128 stands for zero in the data rows.
Here are some points, one per row:
[168 107 130 214 154 119  76 202 170  91 158 143 159 101 109  97 125 130
  80  57  90 155 119  56  79  79 141 161 122 176 183 141 102 191  90 167
 107 153 118 136  94 133 132  82 142 137  51  89 162 189 183 115 135 118]
[139 143 124 147  83 115 123 116  58  99 126 138 101  96 103 151  99 108
 109 168 160 140 110 107 122 169  79 110  74  55  99 119 124 105 105 102
 161 176 113 199 119 174 136 127  73 137 135 134 136 116 182 110  91 107]
[114 183 179 156  96 159 146 168  87 161 141 126 169 122 136 145 128  77
 105 127 119  92  86 142 168 104  95 155 177 173 134 153 136 104 163 104
 134  78 142 124 164 184 121 140 139 178 141 164 136  97  88 123 120  77]
[118 116 165 106 157  94  76 129  89 158 168  77 159 154 104 135  96 174
 201 191 174 146 142 116 139 111 149 110 123 151 113 112 155 126 148 137
 152  88 132 116 111 109 100 156 126 111  90 161 114 116 163 139  96  79]
[135  98 161  93 141 118  97 170 155 131  63 134 110 135 145 162 145 135
 112 114 146 125 165 107 129 153 110  81  97 147 169 143  73 103  92 122
 167 146 108 106 130 100 103 169 103 139 103 161 162 129  42 102 123 152]
[129 108  89 109 148 108 130 115 164 111 128 131 160  72 106  75 187 164
 137 194  81 114 139 126 198 101 123  61 145 176 140 139 141 150 143 165
 124 146 148 179 132 151 153 128 141 118 161 136 133 118  61  92 153 115]
[104 124 132 160 141 133 144  78 179  76 162 166  95 126 104 137 129 163
 149 159 107 113 122  59 101 165  37 130  95 151  96 129 126  60 106 155
 120 105  94 142 121  66 185 209 135 156 100 123 110 110 126 155 132 158]
[135 118 110 118  97 122 118  90 128 181 113 191 151 160  99 160 159 135
 181 137 133 139 137 106 131  96 144 108 119 135 159 106 118 114 111 122
 105 166  88 143 155 168 157 152 188 150 112 103 142 153 128 139 192 146]
[184 137 123 114 154 144 167 101 199 100 142 128 160 162  80 130 146  48
 104 118 112  63  83 218  83 100 173 108 118 162 142 111 152 116  97 125
 149 134 186 100 101 112 127 120 124 133 129 113 168 115 137  69 132 105]
[115 181 161 135 107 109  83  49  81 113  96 154 148  54 155 189 126 101
 123 153 115 200 112 126 106 111 178 158 131  74 118 133 112 230 133 181
  99  70 146  96 148 130 171 133 147 200 159 125 163 110  87 139  92 110]
[119 197 119 136 132 187 146 179 113 151 154 136 130 160 173  98 147 170
 149 149 133 149 162 184 111 122 159 149 120 124 123  81 161  75 148 129
 136  80 123 129 158 125 132 198  67 180 153  56 150 157 119  88 106 124]
[ 78 142 126 127 132 144 193 138 145 140 113 144  98 129 255 144  96 129
 104 122 131 141 164 129 152 129 122 106 108 105 145 177 113 120  81  85
 134 146 115 152 122  98  85 129 183 101 141 162 117 131 161 109 127  94]
[165 147  70 138 132 100 151 123 150  97  81 122 128 163  84 115  90 197
 185 103 121  98 213  63 160 164  80 187 121  74  92 150 232 118 175 115
 162 139 112 137 116  98  83 175 149 163 152 155 124 103 102 145 145 138]
[148 145 189  94 138 136 129 121  74 112 118  72  83 123  84  94 125 229
 142  90 118 107  92 120  94 160 107 105 158  91  92 172  93 108 108 167
  85 114  97 138 142 183 130 132 134 137 148 135 156 114 132 164 133 105]
[178  89 180 102 141  91 145 156 177 139 150 111 151 151 113 166 156 142
 110 214  67 120 166 146 177 116 116 139 167  92  96  94 122  40 145 115
 149  95 121 104  85 150 127 121 132  89  68 101 122 122  98 134 102 170]
[129 115 141 152  78 164 181 114 136 134 121 160  60 159  82  84 109  59
 129 135  65 185  86 140 189 111 118  72 194 142  99  95 167 136 165 160
  78 155  77  87  47 115  69 148  48  96 120 108 106 116  95 118  73 102]
[110  85  82 164 139  84 123 134  92 141 115 119  93  91 105 128 114 102
  69 113 167 133 143 157 134 181 110  98 116 110 130 164 156 123  81 172
 147 112  89  89 120 115 142 115 210 145 156  75 117 111 140 109 189 151]
[ 91  69 110 175 107 153 150 147 134 145 152  96 121  80  76 125 145 121
 159 131 154 100  99  97 107 122 207 142 111  97 129 117 132 157  79 142
  92 182 171 134 146  95 118  94 117 127 156  95 145  99 120 116 134 132]
[112 125 125 129 219 172 141 113 109 137 125 116 194  94 149 132 153  73
  59 127 162  78 100 106  80 128 149 112 146 130 142 129 151 131 124 119
  82 162 142  90 113 119 148 136 117 110  86 122 105 169 153 163 178 164]
[159 110 156  99 158 182 100 127 155 114  87 148 122 135 103 100 115 172
 109 162 124 169  95 119 155 135 132 170 102 123 118 150 186 165 123 190
 134 106 130 172 123  57 134  97 115 116  76 118 128 181  93 152 156 111]
[ 15  94  88  32 133 115 138 167 165 118 148 126 148 181 106 200 187 139
 110 113  71 123 115 137 157 138 101 134 142 102 152 131 145 103 103  96
 129 147 113 104  98 149 135 132 127 176 138 113 111 105 116 141 150  68]
[114 105 101 122 154 167 150 137 127 169 130 146  72 140 141 105  71 102
 137 100 152 118 134 143 142 120  82 138 165 174 167 108  90 221  81 146
 125 136 186 131 113 193  96 160 168 121 158 163 133 134 162 135  68 128]
[125 136 165 189 130 160 122 120 151 142 124 131 150 117 126  91 155 124
 155  90  79 119 134 201 125 201 145 117 144 133 144 134 150 193 150  98
  88 176 101 176 140 126 141 114 137 122 136 102 157 148 105 131 115 161]
[104 109 129  79 203  66  84 131  86 162 129 138 102 116 159 156  61  90
  98 104 179 180 162 106  65 144 170 153 100 116 101 106  66 104 164 138
  54 120 119 202 206 117 132  77 136 101 170 129 151 123 175 126 118 116]
[105 109  97 136 141  83 123 146 135 102 114 126 154 162 174 141 155 128
 207 146 117 183  53 154  62  67 105 153 116 151 100 158 134  99  96  71
 124 139 159 161 104 145 143 111 135  80 158  88 107 104 137 187 153 164]
[159 145 150 150  84 147  89 153 147  81 153 139  99 178 167  55  89 130
 172 111 162 139 146  87 143 176 119 115 131  88  95 124 126  76 129 108
 137 114 156  51 133 172 148  77  99 151 127 202  78  94 169 132 141  99]
[139 144 103 145 172 149 123 140 102 137 142 165  79 111 149 120 161 166
 158  97 120  92 100 109 159 129 169  87  68 153  93  85 103 132 134  71
 127  96 132  90 127 154  67  95 156 143 125 141 118 113 128 140  49 151]
[144 221 115 113 127 139 201 155 124  99 108 120 151 125  90 142 188 107
 122 168 144 169 129 134 150 128 124 152 119 145 165  92 113 152 127 184
 121 141  98  89 153 123 157 124 142  95 143 103  92 149 108 151 143 137]
[113  90 102  96 100 121 130 142 124 145 114 133 178  85 152  84 104 174
 116 146 153 143 103 174  70 129 102 119 107 107 124 104 100 143 214 120
 135 134 116 123 143 133  91 108 165 110 118 146 131  69 107 161  97 109]
[151 145 148 123 130 181  98  84 111 117 141  81  63 101  95 128 144 136
 150 148  75 128 176 178 150  75 103 100 179  86 174 119 125 114 180 108
 167  84 149  90 147  73 186 151  82 103  81 151 129 124 124 127 155 126]
[145  82 140  92 104 131 150 103 128 122 107  71 114 128 195 156 116 100
  48 100 194  81 127  87 104  97 139 125 165 170 136 119 126 166 123 104
 179 151  67 144 137  91 100  80 131 157 128  61 109 147 157 115 141 172]
[133 174 102  94 114 138 104  95  93 167 186 155 148 178 118 207 100 144
  86 116 104 121 120 119 120 142 124 119 193 117 107 133 115  96  86 143
 180 134 125 121 112 109 137  93 124  86 128 145 108 152  98 108 156 179]
[117 115 142 169  91  79 137  64 145 137 140 114 124 107 158 115 136  70
  95  63 136 140 129 148 143 125 183 156 160 162 134 138 121 133 126 171
 162 142 167 144  98 114 138 133 106 100 128 158 160 155 178 189 157 111]
[123 125 116 176  81 149 142 150 150 171 139 125 174 197 104 159 118 172
  61 132 196 116 124 165 104 111 133 143  96 120 143 199  98 176 145  81
 110 100 136 113 122 131 149 103  82 105 195 145 103 158 162 127 100 119]
[ 92 129  86  61 108  66 133  99  99 138 115  65 118 143 148 110 167 154
 203 134 124 164 151  98 160 138 106 189  88 108  68 137 132 134 162 133
  45 127 112 128 171 174  94 157 136  94  90 134 107 182  92  67 124 181]
These points spread out most along one direction. Take the direction at right angles to it along which they spread out most. Go by this last direction. How far along it is each point below, from 0 to 99? The average is 50, and the first point in the table lies past the average. One standard deviation of the points above along it is 16.
[139 144 103 145 172 149 123 140 102 137 142 165  79 111 149 120 161 166
 158  97 120  92 100 109 159 129 169  87  68 153  93  85 103 132 134  71
 127  96 132  90 127 154  67  95 156 143 125 141 118 113 128 140  49 151] -> 41
[117 115 142 169  91  79 137  64 145 137 140 114 124 107 158 115 136  70
  95  63 136 140 129 148 143 125 183 156 160 162 134 138 121 133 126 171
 162 142 167 144  98 114 138 133 106 100 128 158 160 155 178 189 157 111] -> 59
[165 147  70 138 132 100 151 123 150  97  81 122 128 163  84 115  90 197
 185 103 121  98 213  63 160 164  80 187 121  74  92 150 232 118 175 115
 162 139 112 137 116  98  83 175 149 163 152 155 124 103 102 145 145 138] -> 36
[105 109  97 136 141  83 123 146 135 102 114 126 154 162 174 141 155 128
 207 146 117 183  53 154  62  67 105 153 116 151 100 158 134  99  96  71
 124 139 159 161 104 145 143 111 135  80 158  88 107 104 137 187 153 164] -> 43
[104 109 129  79 203  66  84 131  86 162 129 138 102 116 159 156  61  90
  98 104 179 180 162 106  65 144 170 153 100 116 101 106  66 104 164 138
  54 120 119 202 206 117 132  77 136 101 170 129 151 123 175 126 118 116] -> 6
[151 145 148 123 130 181  98  84 111 117 141  81  63 101  95 128 144 136
 150 148  75 128 176 178 150  75 103 100 179  86 174 119 125 114 180 108
 167  84 149  90 147  73 186 151  82 103  81 151 129 124 124 127 155 126] -> 70
[ 78 142 126 127 132 144 193 138 145 140 113 144  98 129 255 144  96 129
 104 122 131 141 164 129 152 129 122 106 108 105 145 177 113 120  81  85
 134 146 115 152 122  98  85 129 183 101 141 162 117 131 161 109 127  94] -> 36
[145  82 140  92 104 131 150 103 128 122 107  71 114 128 195 156 116 100
  48 100 194  81 127  87 104  97 139 125 165 170 136 119 126 166 123 104
 179 151  67 144 137  91 100  80 131 157 128  61 109 147 157 115 141 172] -> 50
[104 124 132 160 141 133 144  78 179  76 162 166  95 126 104 137 129 163
 149 159 107 113 122  59 101 165  37 130  95 151  96 129 126  60 106 155
 120 105  94 142 121  66 185 209 135 156 100 123 110 110 126 155 132 158] -> 50
[115 181 161 135 107 109  83  49  81 113  96 154 148  54 155 189 126 101
 123 153 115 200 112 126 106 111 178 158 131  74 118 133 112 230 133 181
  99  70 146  96 148 130 171 133 147 200 159 125 163 110  87 139  92 110] -> 39
